In the rows, zero is written as 128.
Where one turn sends some rows of the set: a few examples, then the rows asked:
begat: [137 110 103 151 141 127 111  84 121 137 142 151 153 129 146 135 114 149
 132 138 108 128 133 115 111 116 122 133 117]
befak: [ 89 130 145 119 128 102 136 133 150 126 105 134 119 152 111 107 122 115
 160 109 128 110 145 125 153 161 149 127 159]
taba: [107 131 123 114 126 136 137 127 156 151 123 153 140 171 141 129 128  85
 164 129 127 129 151 103 104 122 111 121 142]
Levuz: [115 135 110 123 146 160 134 103 131 155 123 152 126 153  99  98 115 143
 109 135 135 127 133 133 117 155 140 113 140]
Nisu: [120 136 154 124 141 158 147 134 153 139 125 139 117 146 140 117 135 146
 166 139 110 137 140 125 160 115 130 144 127]
zubav: [153 110 152 143 124 134 120 134 123 138 138 118 110 167 107 136 136 122
 144 133 137 136 130 120 122 137 105 119 128]
Nimed: [120 128 113 125 125 122 135 110 158 136 112 134 145 175 150 155 130  87
 148 134 109 120 146 103 112 135 105 123 139]
Kedo: [138 107  99 147 140 121 118  93 129 139 145 163 154 134 128 132 122 139
 130 138 111 112 124 129 113 129  95 131 113]
Zufu: [107 134 136 124 118  89 139 135 152 122  99 115 115 147 107 107 132 110
 157 107 119 107 158 109 135 144 146 115 160]
pasid: [ 92 140 121 112 136  89 135 127 140 127 104 146 122 159 108 126 135 118
 173 104 119 114 134 116 152 151 150 125 162]
lozum: [115 143 134 131 125 114 145 110 147 118 100 152 170 131 119  90 152 130
 116 136 101 132 121 125 150 118 131 100 138]
tar: [131 114  95 145 134 108 118 103 120 112  89 130 147 124  95 116 128 140
 131 138 121 115 143 147 137 104 152 111 157]
fal: [149 104 105 153 128 123 112  78 121 133 133 169 151 132 131 121 118 124
 136 148 114 131 135 123 105 118 111 139 133]
kune: [137 103  92 132 128 118 107  94 121 134 142 176 148 156 124 119 116 138
 127 145 114 125 123 117 104 130 117 138 128]
Zapor: [133 113 106 146 134 104 115 100 112 112  97 141 123 115 104 104 127 158
 148 132 130 106 146 137 140 121 155 121 159]
nuki: [116 121 132 111 131 121 153 111 155 140 130 150 150 167 152 135 116  86
 146 126 114 134 149  98 113 132 108 123 141]
zitid: [112 130 121 121 114 122 139 112 156 154 138 148 137 164 139 122 114  85
 153 118 101 129 152 101 103 141 117 140 135]
bano: [104 147 124 121 155 154 134 116 120 135 137 145 120 140 112 120 113 148
 112 151 108 136 120 140 128 130 144 105 141]
naget: [125 115  90 166 136 116 138  99 119 115  96 126 122 121 103 108 126 153
 139 137 132 135 133 136 147 112 147 116 156]
kop: [127  95  96 171 133 139 112  96 140 147 125 156 144 126 138 133 115 146
 134 141 109 121 146 119 108 134 119 133 117]
piro: [114 138 136 143 116 106 134 138 150 137  94 119 131 133 109 114 126 122
 167  93 109 103 157 116 154 147 145 120 151]
nor: [122 156 156 148 149 128 140 123 149 117 114 130 152 139 119 107 143 127
 131 157  97 136 128 136 160 126 136 105 136]
tarip: [134 119 165 123 138 139 134 129 137 122 137 143 108 150 114 136 132 142
 122 145 126 148 115 115 120 124 105 121 129]
Kito: [ 98 138 139 134 118 100 120 144 143 120 100 132 129 152 109 113 139 127
 158 102 116 126 149 107 159 161 150 122 157]
Bes: [115 102 116 173 138  95 128 109 130 122  95 154 125 117  90 103 132 147
 152 135 138 136 128 126 132 120 150 111 155]
giva: [117 126 126 123 117 138 138 139 126 141 126 131 128 142 148 119 143 136
 179 118  95 129 139 128 165  97 135 132 131]
kelof: [120 115 122 170 134 106 113 101 121 112  99 121 121 120 103 105 128 148
 146 142 145 124 129 138 138 115 158 118 149]
gapus: [123 125 128 136 109 124 147 123 154 153 125 151 124 171 138 114 116  92
 166 121 125 133 139  86 105 133 108 130 142]

begat turns into nuki
giva turns into lozum
tarip turns into Nisu
Now these:
piro turns into tar
Kedo turns into taba
zitid turns into Zufu
Bes turns into kop

Where one turn sends some rows of the set: a few examples, then the rows asked:
gid: [107 115 102 130 131 123 132 103 135 143 118 120 163 146 127  97 145 136
 121 129 102 120 151 157 127 123 112 136 117 145 127 111 130 107 159 117
 142 136 163 145 126 141 127 139 137 148]
puv: [110 110 143 137 120 129 108 140 140 126 106 107 135 117 143 112 137 143
 130 147  99 131 172 111 119 128 111 132 152 111 115 131 120 151 142 140
 127 135 116 143 134  94 119 133 123  96]
lupov: [140 103 146 120 146 136 122  76 123 108 146 120 140 104 119 121 116 130
 136 134 116 127 127 128 105 138 116 112 104 121 116 144 130 129 140 157
 101 127 107 161 109 115 135 147 121 103]
suv: [165 148 116  92  98 126 126 130 148 116  95 103 149 119 104  81 137 126
 136 136 135 126 113 137 127 152 119 135 133 142 125 122 140 124 149 141
 149 136 122 114 113 117 124 144 116 107]
Zan: [104  89 120 145 128 130 111 114 139 126 125 115 138  97 128 106 143 107
 162 134 127 134 126 141 108 111 147 138 134 154 129 134 126 123 161 134
 138 162 140 140 142 163 139 136 130 159]
riku: [116 139 129 112 116 110 121 104 152 111 123 109 141 145 112  91 132 101
 116 141 131 100 125 123 129 154 123 119 133 129 128 131 128 107 145 117
 156 123 158 126 116 102 131 140 135 160]
Kud: [128 103 118 152 148 156  85 125 115 119 118 156 119 143 134 132 155 124
 141 109 143 141 131 117 132 142 121 128 127 124 158 125 140 106 139 122
 122 119 112 133 137  97  99 140 109 104]
dasat: [138 114  93 106 145 146 115 140 113 128 119 140 127 148 129 130 123 167
 154 113 149 149 122 122 124 132 146 101 126 111 128 124 125 129 114 137
 118 122 137 138 147  92 135 143  93 151]
zed: [141 155 115 128 159 129 122  94  89 113  96 127 142 108 132 123 109 178
 141 120 124 130 128 134 112 121 116 126 109 123 144 138 121 137 121 138
 142 159  97 118 141 136 150 138 115 134]
ton: [113 136 110 137 127 119 135  93 138 130 125 108 157 151  97 107 137 113
 119 136 117 110 132 131 135 136 121 123 107 140 120 111 125 111 146 110
 144 127 161 135 108 121 128 137 146 154]
lizuv: [123 133 124 131 147 150 127 114 132 104 122 131 128 148 127 132 129 137
 131 122 128 110 135 107  84 120 116 114 124 134 128 173 126 145 139 121
 134 130  85 159 140 153 130 120  94 126]
lora: [145 108 111 112 101 125 114 125 147 128 103 114 136  91 114  79 137  97
 148 132 141 130 114 132 108 107 132 149 129 146 124 124 140 104 156 148
 136 151 135 120 131 143 128 143 107 125]
Peti: [131 110 131 111 131 133  78 125 143 147 113 102 109 131 136  84 111 132
 141 126 155 141 138 144 120 147 127 135 146  94 158 142 149 144 160 128
 123 150 132 125 121 144 124 134 124 123]
ziza: [129 111  92 117 132 150 111  91 121 154 115 115 120 141 124 106 126 151
 140 120 129 172 145 133 119 121 135 145 134 117 153 147 144 139 161 129
 135 164 138  97 133 150 142 122 132 122]
rusa: [129 136 124 130 142 128 121 134 112 109 122 137 131 152 126 120 118 115
 141 105 150 110 138  96  83 119 138 126 121 140 140 150 108 119 129 131
 118 167  98 165 127 149 146 135 101 127]
mapu: [100 121 122 103 124 152  95 127 125  87 134 118 149 113  99 130 110 141
 150 109 143 105 145 137 117 132 142 157 143 104 140 132 155 119 122 131
 143 155 141 154 126 117 160 136 128 119]
gapi: [129 121 133 141 112 145 108 119 124 120  78 108 124 101 134 139 140 135
 157 119 126  91 118 108 138 115 136 141 124 146 128 136 122 129 106 137
 117  94 123 107 130 123 120 147 114 115]
Ginup: [126 145 127 138 152 104  99 107 107 114 103 130 130 105 157 136  98 159
 145 110 156 109 128 142 127 127 136 142 134 133 155 132 133 144 142 128
 125 180 112 119 145 133 141 138 119 131]
Kolo: [145 123 126  94 129 105 125 104 147 124 125 122 141 139 141  84 129 104
 117 141 128 102 132 130 114 135 127 128 143 142 139 149 145 109 163 136
 148 130 166 117 134 116 127 142 123 159]
Gimi: [146 155 127 115 129 134 134 114 137 104 114  96 162 140 108 113 139 149
 143 137 119 125 119 150 138 182 123 114 134 148 130 129 130 153 154 123
 151 134 119 129 110 128 135 140 146 130]
dav: [110 121 127 150 148 134 127 105 133 114 131 105 155 129 124 129 142 136
 160 139 112 130 128 148 126 153 146 115 134 161 133 137 120 154 161 118
 146 154 131 141 129 155 143 134 154 159]
vumem: [137 103 113 163 165 145 111 120 129 125 111 159 105 135 129 146 135 130
 131  89 148 139 130 114 133 132 131 123 135 118 131 124 156 124 152 123
 143 138 112 123 122  88 121 138 118 124]
novo: [131 104 113 106 141 120 124  97 130 133 129 125 153 134 138  80 133 121
 120 125 119 108 145 163 115 128 111 141 131 141 132 134 151 110 168 144
 140 129 164 141 138 142 131 144 125 154]
nago: [138 149  98 135 108 167 145 128 122 117 118 107 137 125 154 126 113 128
 126 105 148 106 138 122 125 124 146 136 153 144 107 112 151 132 136 123
 113 114 111 150 140 114 140 134 120  94]
Muf: [129 142 106 134 126 172 142 113 138 110 118 115 129 134 147 138 128 146
 123 126 125 109 134 120 110 122 122 122 143 140 107 150 151 152 142 114
 132  99  96 147 148 132 127 117 106 106]
Rivi: [112 100 103 127 120 175 135  80 114 115 123 115 124 143 110 113 143 147
 156 116 112 148 125 142 139 138 133 130 120 104 123 127 130 117 135 135
 135 149 129 105 115 144 166 138 137 126]
vebit: [137 146 109 133 115 139 130 145 106 115 119 122 137 135 144 116 108 110
 137  94 163 108 142 108 110 122 154 139 144 144 129 111 124 110 125 131
 107 156 113 160 128 126 151 144 117 107]
Dukom: [121 123 139 145 126 115  90 116 122 117  98 114 118  96 152 145 114 128
 155 106 164  80 118 128 142 126 146 151 141 144 140 131 140 140 132 133
 107 135 126 119 137 128 124 142 121 122]
tor: [165 109 151 120 129 136  98 125 149 133 119 105 113 145 134 104 115 113
 162 142 147 114 117 128 140 146 147 107 122 104 136 129 135 137 144 130
 106 131 136 112  93 135 121 148 135 123]
Voses: [131 107 101 133 161 145 123 134 128 123 109 148 107 132 126 137 113 158
 138  88 154 140 125 124 127 134 138 110 140 102 113 121 147 135 135 134
 143 139 123 137 128  85 147 142 106 154]
Gufu: [156 120 113 133 147 141 116 121 114 128 123 107 155 126  99 141 117 120
 138 128 138 116 154  94 127 100 149 149 138 129 115 131 158 160 144 150
 122 137 153 115 127 113 127 121 144 107]
notad: [133 139 122 131 130 156 124 107 105 113  74 113 138 103 122 121 136 167
 149 125 106 119 127 119 119 120 112 128 108 127 128 138 112 124  98 142
 139 108 100 115 133 130 140 144 111 124]
tenom: [137 130 124  98 127 120 122 109 147 114 134 145 149 131 138 150 115 156
 154 135 105 141 145 118  99 115 159 125 116 147 152 149 124 106 130 116
 125 165 133 132 119 107 146 143 121 106]
lem: [139 109 104 118 143 159  92 125  98 122 132 144 134 150 125 127 145 141
 155 122 149 145 121 121 126 143 133 112 113 120 152 124 126 115 118 137
 103 104 125 142 148 104 108 145  96 122]
liv: [128 108 136 126 104 155 128 122 145 112 111 116 119 158 137 117 145 137
 172 141 106 126 123 128 150 142 150 108 122 106 122 117 112 113 126 118
 127 140 133 101  97 124 147 150 135 122]

zed turns into Dukom
lupov turns into mapu
Now these:
dav turns into lora
ton turns into novo
lem turns into Voses
ziza turns into tor
lizuv turns into vebit

Where one turn sends some rows of the set: a few examples, then the rows asked:
Fele: [156 116 124 153 155 142 111 159 132 111 148 123 121]
ledod: [185 149 118 147 120 138 106 139 154 129 146 103 165]
Gitat: [149 130 113 154 162 121 108 128 157 115 114 115 182]
zeg: [168 115 111 177 128 146 122 158 159 127 155 110 176]
pive: [ 94 112 114 149 146 111 110 152 154 134 131 103 139]
Gop: [129 128 110 142 132 146 127 148 162 155 142  67 165]
Semo: [139 149  96 155 172 142 116 136 143 119 158 114 154]
gifo: [138 105 127 148 142 150 121 150 142 111 112 104 113]
fas: [128 144 128 143 152 148 115 106 142 104 127 117 142]
divet: [132 119 104 159 120  87 123 147 143 125 147 111 128]
narus: [123 121 141 144 111 127 109 136 141 132 159 120 124]
Davon: [108 111 116 150 136 138 122 147 152 147 174 104 138]
Rolu: [160 122 112 168 133 159 102 171 146 138 158 110 142]
Dopar: [130 132 111 170 120 157 110 152 166 136 130  93 116]
Sen: [128 117 110 138 173 141 114 125 169 107 114  99 143]
Bebok: [142 137 130 148 151 143 128 160 127 123 151 110 115]
fefu: [141 129 131 143 133 165 102 127 172 129 121  89 167]
musuk: [141 148 118 165 138 150 103 173 150 141 154 111 127]
Tena: [158 158  80 158 137 139 115 151 157 142 129  98 161]
movo: [162 129 117 159 139 131 121 115 155 123 120 103 189]
Gos: [173 135  95 144 162 113 119 142 151 103 139 109 145]
Rin: [135 109 139 148 152 132 123 150 156 101 103 113 148]
vimem: [131 133  89 167 157 100 123 141 152 146 132  96 165]
bufa: [143 108 116 165 118 166 111 160 155 139 118  88 134]
kobob: [131 125 124 133 107 109 121 159 144 136 130 110 117]
Nuku: [104 122 141 147 125 132 114 149 143 153 146  92 161]
sodap: [149 131 125 148 155 133 116 123 152 122 110 106 189]
das: [139 126 132 156 100 111 126 141 130 145 160 102 149]
razan: [148 153 115 146 115 145 115 125 151 124  98  99 144]
nibu: [145 110 125 156 123 155 129 157 164 132 105  90 170]
gomom: [166 130 106 164 146 119 110 125 161 116 122 118 182]
fasun: [130 124 120 157 132 151 138 139 143 117 127  94 102]
lufi: [153 118 126 166 152 123 111 152 152  95 149 134 154]
kureb: [110 125 125 161 166 121 115 115 149 141 148 105 167]
Zib: [148 133 117 157 129 128 111 125 156 131 185 104 156]
bazit: [136 136 126 142 134  99 103 132 153 104 142 125 126]
robuf: [124 130 118 127 140 115 116 151 159 130 100  86 136]
dek: [131 137 148 154 123 117 111 108 140 134 128 109 158]
zuku: [151 146 115 160 118  94 118 132 144 143 115 100 153]
latev: [122 117  95 142 131 120 132 169 151 153 142  90 129]

latev turns into kobob
zeg turns into nibu
kureb turns into vimem
Now these:
bazit turns into Zib
Tena turns into razan
Bebok turns into musuk
Gos turns into ledod
das turns into Nuku
gifo turns into Fele
sodap turns into Gitat

Where one turn sends some rows of the set: a few examples, then the rows asked:
ral: [ 94 154 170 130 138 122 113 124  99 125 143 132]
Zes: [109 130 147 175 133 116 140 126 118 118 143 130]
zumi: [138 129 122 137 134 131 146 127 107  98 111 147]
Noriv: [143 127 124 111 119 130 107 143  87 131 123 142]
gel: [125 169 127 152 118 137 134 130 113 116 120 109]
fovu: [107 127 181 109 108 116 118 122 107 124 151 126]
dak: [115 152 144 105 111  82 137 116 107 128 130  99]
rog: [108 119 140 146 139 120 110 128  79 115 155 133]
tivor: [122 144 141 132  79 106 128 107 101 147 141 135]
fiven: [132 150 145 121 152 111 157 118 136 133 141 118]
femas: [129 109 131  97 126 116 118 122 108 143 158 106]
Keb: [101 170 160 144 109 100 129 123 101 132 142 122]
res: [101 135 122 128 135 115  88 126 109 119 143 131]
Mumaz: [128 139 107 135 106 121 136 136  97  91 119 120]
Voku: [137 117 108 117 144  94 143 119  99 135 141 141]
dur: [146 115 135 111 125 105 146 114 121 157 150 125]
Tadu: [125 131 131 115 121 121 126  96 113 112 167  96]
Namu: [126 143 146 138 151 129 134 148  94 135 150  97]
nesa: [123 149 151 122 153 120 138 127 131 120 107 134]
saben: [107 136 142 163 116  96 128 127 106 151 121 128]
ran: [129 140 129 110  77 117 126 126 103 126 114 127]
Lofe: [118 151 146  93 118 103 146 104 113 126 150 100]
bel: [122 117 123 124 138 122 128 140  82 110 163 108]
Direb: [113 143 117 128 103 112 132 108  79 123 149 154]
beg: [122 131 156 158 135 127 163 133 113 117 141 137]
sipom: [127 135 147 128 136 145 164 109 116 140 151 135]
favi: [142 138 145 120  99  91 143 137  88 117 118 109]
Kab: [133 126 115 112 125 140  95 124  98 128 139 139]
ruvap: [137 141 142 101 134 131 141 149  98 111 124 153]
bapa: [129 122 152 112 117 107 128 118 144 118 112 125]

Zes turns into dak
Namu turns into fovu
Now these:
tivor turns into Mumaz
rog turns into Keb
res turns into saben

